One turn moves each row of this set onto another row. After a few examples, where does it send each row asked below?
potip: [ 18  26   6  -6 -12  24   9  -9   9  -4 -10  -8 -27  14]
nufa: [ 30  18   3 -35  -1 -10  31   0  17 -11 -18 -10  -9 -19]
nuli: [  1   9   7   1 -25   8   6  -6  24 -19  -9 -22   9   5]
fil: [  0  -1   7  -4 -17  13   6 -29  10  10   4 -10   4 -27]
tige: [ 17   9 -18  -7   0  -5  19   6  31  -3 -27  -4 -16 -23]
Vud: [ 32  19 -17 -13  -7  10  14  -6   1  -8 -23  -3 -22 -28]
geg: [  3  17 -23 -16  -8  -3  14  10  20 -16 -19 -20  11 -26]
Nini: [ 13  -4   3 -38   6  -6  33 -11 -11   3 -11 -26 -11  -3]
zut: [ 12   2  23  -4 -12  23  -4 -13  17  -1 -10   5  -4  -1]
futi: [ 18  -3  -2 -32 -35 -12  23 -17   1   7  -2 -23  -8 -10]
temis: [  9  14 -13   3 -21  11   7  14 -12  -3 -26   2   6   3]
seken: [-15  17 -11  -7 -23  15  21  -1   2 -23 -27   5 -15 -10]
sasaf: [  9  16 -10 -27 -27 -21   7  -9  11  -9 -30  -9  -9 -33]
Rufid: [ -1  29 -17  -5 -13   6  33  11   5  -5 -16  -9  13  -5]
Dut: [-20  22   8 -16   1 -10   8 -22   9 -18   0   1 -15 -17]
dapav: [-18   6   1 -18   6   4  21 -29  -8   3  -1 -24   1  -1]
Mar: [  5  -7  15 -38 -10 -18  13   7  -2 -17  -6   5 -19  -4]
Dokes: [ -2  -1  -5 -21  -5 -21  26 -31  -6   4 -13 -30  -5  -8]
Did: [-27   7   5 -15  -5 -21   6 -10   2  21 -16 -11 -10  -9]
nez: [ 13  19  12  -5 -13   4  36  16   7 -12 -19   9  -3  -7]
les: [ -7  -1  12 -32 -10 -26  19  -2  -3  10 -22  -9 -20 -19]
muzi: [-10  32 -16 -30 -13 -10  15 -12  11  16  -2 -27  -8 -10]
dek: [ 13   2  16 -40   4  -4  10   8  -3 -20  -6  -2 -12 -10]
Lat: [-20  -6  22 -15  -1   5   2 -10  -5  14 -11  -1 -11 -11]
dube: [  4 -12  -8 -13 -13  18  15 -28   5  14   8  -6   0 -19]
vepi: [  1 -11  14 -30   2  -5   6   7  -8  23 -19  -5 -19  -3]
Mog: [-15  10 -11 -15 -25   6   4   1  24 -28 -25 -17 -10 -12]
fugu: [  1 -15  -7 -16   8  -3  -9   4  -3   4  -4  10  -6   1]
dizi: [ -2  12  -8 -16  -9 -36   1  -9   0   4  -8  -2 -18   6]
fer: [-13  19   1 -16 -10  26  -1 -23   7 -20  -7  -9  -2  -3]
Pimar: [  8   0  -4 -36   5  26  11   4  14  16   0 -15 -11   1]
Tosa: [  7  14 -14 -11 -14  25  29   3   7  -7 -23  -5 -22  14]
kedag: [ 36   8  -2 -17  -4  19  -5  -4  -8   4 -13  -6   1   1]
Sodi: [ 26  13  -5 -34  -2  10   7   8  11   6 -25  -3 -31  -1]
Vok: [ -8  26 -13 -24 -12  -3  26 -20   7  17  11 -17  -7  -7]
taso: [ 17  13 -17  -7 -32   8  26  -4 -10 -12 -30  -3  -9 -15]
Duz: [ 14   6  -9 -15  -7 -39   1  -5   7   1 -15 -13 -14   3]
Bukiv: [  4  -8 -10  -6   8   5 -19  -9  -5   1  -6   1  -6  -1]
Mupa: [  6  26   4  -2 -28  15 -11   2  -2  -8 -13 -13  -3   7]
rava: [ 32  30  13  -7  -5  10  14   6   4   2 -11   5 -13 -14]
bom: [  8  -6  -9 -45  -6  17  21   1   4   9   3 -18  -7  -1]
Tuv: [ 10 -14   6 -18   6  12  16 -22 -15   7  -7 -19  -2   1]
Zag: [-19  30  -5 -11 -10  -2  -3  -4  21   0  -9 -13  15  -6]
Gal: [  1  12 -22  -7 -12 -17   8 -24  30  -8 -20 -20  -5  -6]
sori: [-18  12   7 -12   1 -10   6 -17  -1  -9   4  16 -13 -17]
Mupo: [  9   1   1  11 -23  14  30  -7  18 -10 -18  -2   3  -1]
rino: [  7   8 -19   7 -16  -6  25   2  20  -2 -32   2 -18   4]
gek: [ 22  -8   4 -34 -33  -7  16 -13   5   2 -13 -21 -18 -19]

Mupo turns into seken
vepi turns into Tuv
Sodi turns into kedag
Now find these:
sori turns into Vok
rava turns into potip
Duz turns into gek

One turn moves each row of this set onto another row. After a few examples, where does it send each row asked below?
lisom: [-19  -6  -3  21   3  27  25 -13 -11  11  -5 -22]
Zavag: [ -8  -9  -4  16  10 -22  -1  -4 -15  11  -7  -3]
lesu: [-23  -8   2  17  -3  22  18 -17 -22  14  -5 -22]
sisuk: [ 19 -22   4  -6 -11  20  -6   5  11  20   2  -2]
Lom: [-16  -6   0  30   1  26  11  -9 -14   3  -9 -17]
Pizez: [-23  -7   8  17  -4  21  21 -13 -20  11  -8 -18]
nuv: [  2   8  -9  18   6 -12   7   3 -12  15 -15  -3]
zas: [-19  14  16  -9   8   3 -14   5   6   1  18 -21]
remu: [ -1 -16 -17  -5  10  -7  -8 -30   4  11  14 -23]
mok: [  4  10   4 -11  14  -1  12 -21  10   9  -7 -39]
tifur: [ -3 -12  -3   1   0  13 -14 -41   8   9  14 -24]
Bim: [ 24 -22  -2   3 -14  17  -4  -8   7  19   4   2]
vili: [-21  14  13  -7   2  -2 -14   3  11  20  11 -29]
sizo: [ 26 -17  -9  -3  -2  13  -5   0   4  17   8   1]
pegu: [-25   3  20 -13  -2   5 -11  10   1   5  10 -17]
los: [  5  26   0 -11  -5  17  11 -21   9  13  -1 -31]
rem: [-19  15  15 -10  -3  -2 -18   7   8   9   9 -17]
sot: [-18 -10   1  10   7  20  19 -17 -23  13 -17 -18]
babal: [ 23 -18  -3  -1 -14   5  -1 -13  13   8   8   4]
Mot: [ 29 -17  -1   0 -13  16  -3  -9   6  15   1  -1]
nizo: [  5  18  -1 -16  -2   6  18  -7  11  19 -15 -27]
Bevu: [ -3  -7  -8  10   4   6 -24 -34  -5   7  17 -12]
Beb: [-17  15  18 -15  -3   4 -18   6   6  12  10 -18]
vug: [-19 -19   9  16  -9  26  22 -11 -12  13  -1 -20]
Zodu: [ -8  21  18  -7   3   4  -8  10  -7   6  16 -27]
gov: [ -5  -7 -16  11  14 -15  10  -9   3   6 -19 -13]
Todo: [ 20 -11 -17  -4 -13  21  -9  -4   5  14  12  -3]

rem turns into lesu
Bim turns into Beb
sot turns into babal
Now find these:
zas turns into lisom
Zavag turns into tifur
Lom turns into Todo
vug turns into sisuk
mok turns into gov
los turns into nuv

One turn moves each row of this set onto another row. After a few examples, where does it send each row asked below?
Gabot: [  5  17   0 -31  -8   0  -1 -10   8   4  17  -5   6  12 -13 -12   7   1
   1 -27   6]
fum: [  9  -8  -6   8   5  -9  27  -5  -4  -8   0 -12  -4 -10  -5  14  22  20
 -21  15 -12]
nomu: [-18   3 -10   1   7   0 -14   8   3   1  -1  20 -19   8  -7  -2 -18  -3
  19  15  17]
Sirok: [  3   9  14  10 -10  11  20  -5   4   7   3  14 -18  26  11  -5  19  -1
   9   2   9]
karad: [  3   6  24   6 -22   8  18 -14  -6  10  -2  18 -14  10  11 -18   8   1
  -7   5   4]
dosap: [  4   6  14  17   1   6  20   1  -2  -2   6   8 -12  18  15  -3  31   3
   2  14   4]
tuve: [ 10   7   1   6  18  -4  20  -1   6  -2  -3  -3  -2   5  -9   8   8  22
 -31  27  -6]
pazat: [  1 -13   6   4 -12   5  -7  -5  -5  13   6  -2  13 -18   1  28 -19  18
   9 -19 -17]
ziv: [  7  18  -7 -27   3   4   0 -14  11   8  14  -5   7  11  -8  -3   5  -2
  -9 -32   1]
tama: [  9  16   9 -12   8  11  -1  -6   0   9  17  -2  26  17  -9 -10  -1   7
 -12 -27  -6]
fefi: [  9 -12  11  17  -4   7  -4  11  -8   6   4   7  21  -2  -4  33 -20  18
   1  -1 -13]
mevik: [-12 -14  14   7   0  24 -21  10   4   4   7   8 -19  -3  -2  -5  -9 -12
   7  18   8]
gis: [  1 -16   5  -1  -3   5  -7  -2  -9   8  13  -7  18 -25   2  26 -15  17
   4 -11 -14]
Dus: [  7  17  -9 -24  -8  -6   6 -14   5   7  15  -5  15   6  -3  -4   3   0
  -7 -35  -4]
gitip: [ -2  -6 -32   7  -8 -16 -10  12  15  -4  -9  -1 -12  -1 -25   5   4 -11
 -10   4  -2]
Kaden: [  1 -10  10  -3 -18  11  -7   0  -9   6  11  -5  11 -13   4  22 -19  20
  18 -11 -17]
gomer: [ -4   8  12  -4  29  -5  12 -21 -12   0  -2  -3   7 -13  17   6  12  17
 -16  -1   1]
bam: [-13 -11 -12  26   0 -23 -12   7  -8 -15 -20   2  -6 -11  -4   6  -3  -4
  -3  -3 -10]
vubin: [ -7  -1 -37  -4   0 -18 -10  10  15  -8  -2  -6 -10  -1 -24   2  -3  -8
  -8   2  -2]
Tabun: [  0  19  20  -8 -16  -2  13 -20 -10   6   3  20  -5  15  13 -22   0   3
  -5  -7   4]
Fomu: [ -6   8 -18  13  -8 -19 -16  14  21   3  -6   4   2  11 -24  -8 -12  -3
 -13  -2  -6]
Nen: [  9  -9  -3   5  12   6  23 -10  -8  -1  -2 -10  -4 -14  -4  11  18  21
 -25  17 -12]
Fimuz: [-15  -2   5  -2   2  18 -11   1   0  11   2  20 -19   0  -2  -1 -26   1
  16  14  14]
kuge: [  1  17 -10 -15  24   0   1  -9  -7 -16   0  -5   2  12   8  -9  16 -13
 -18 -14   0]
navet: [-10 -13  22   9  -4  16 -25   8  -8   1  10   6  -4 -12  11  -2 -15  -6
   6  14  -3]
Robug: [  8  -5  -4   1   2   6  24  -4  -8   0   2 -11  -5 -11   2   9  18  24
 -15  30 -11]
fon: [ -4  -2 -29   1 -14 -19  -9  13  14  -1  -4   0 -11  -2 -24  -4   6  -7
  -4  16   5]
nisup: [ -5   2  -7   7  -5 -14 -20   3  -4   4  -6   9  14  -5  18  24 -15  -9
  11 -21  -2]

mevik turns into Sirok
Gabot turns into Kaden
fefi turns into tuve
Now find these:
gitip turns into ziv
gis turns into fum
nomu turns into Tabun
gomer turns into bam

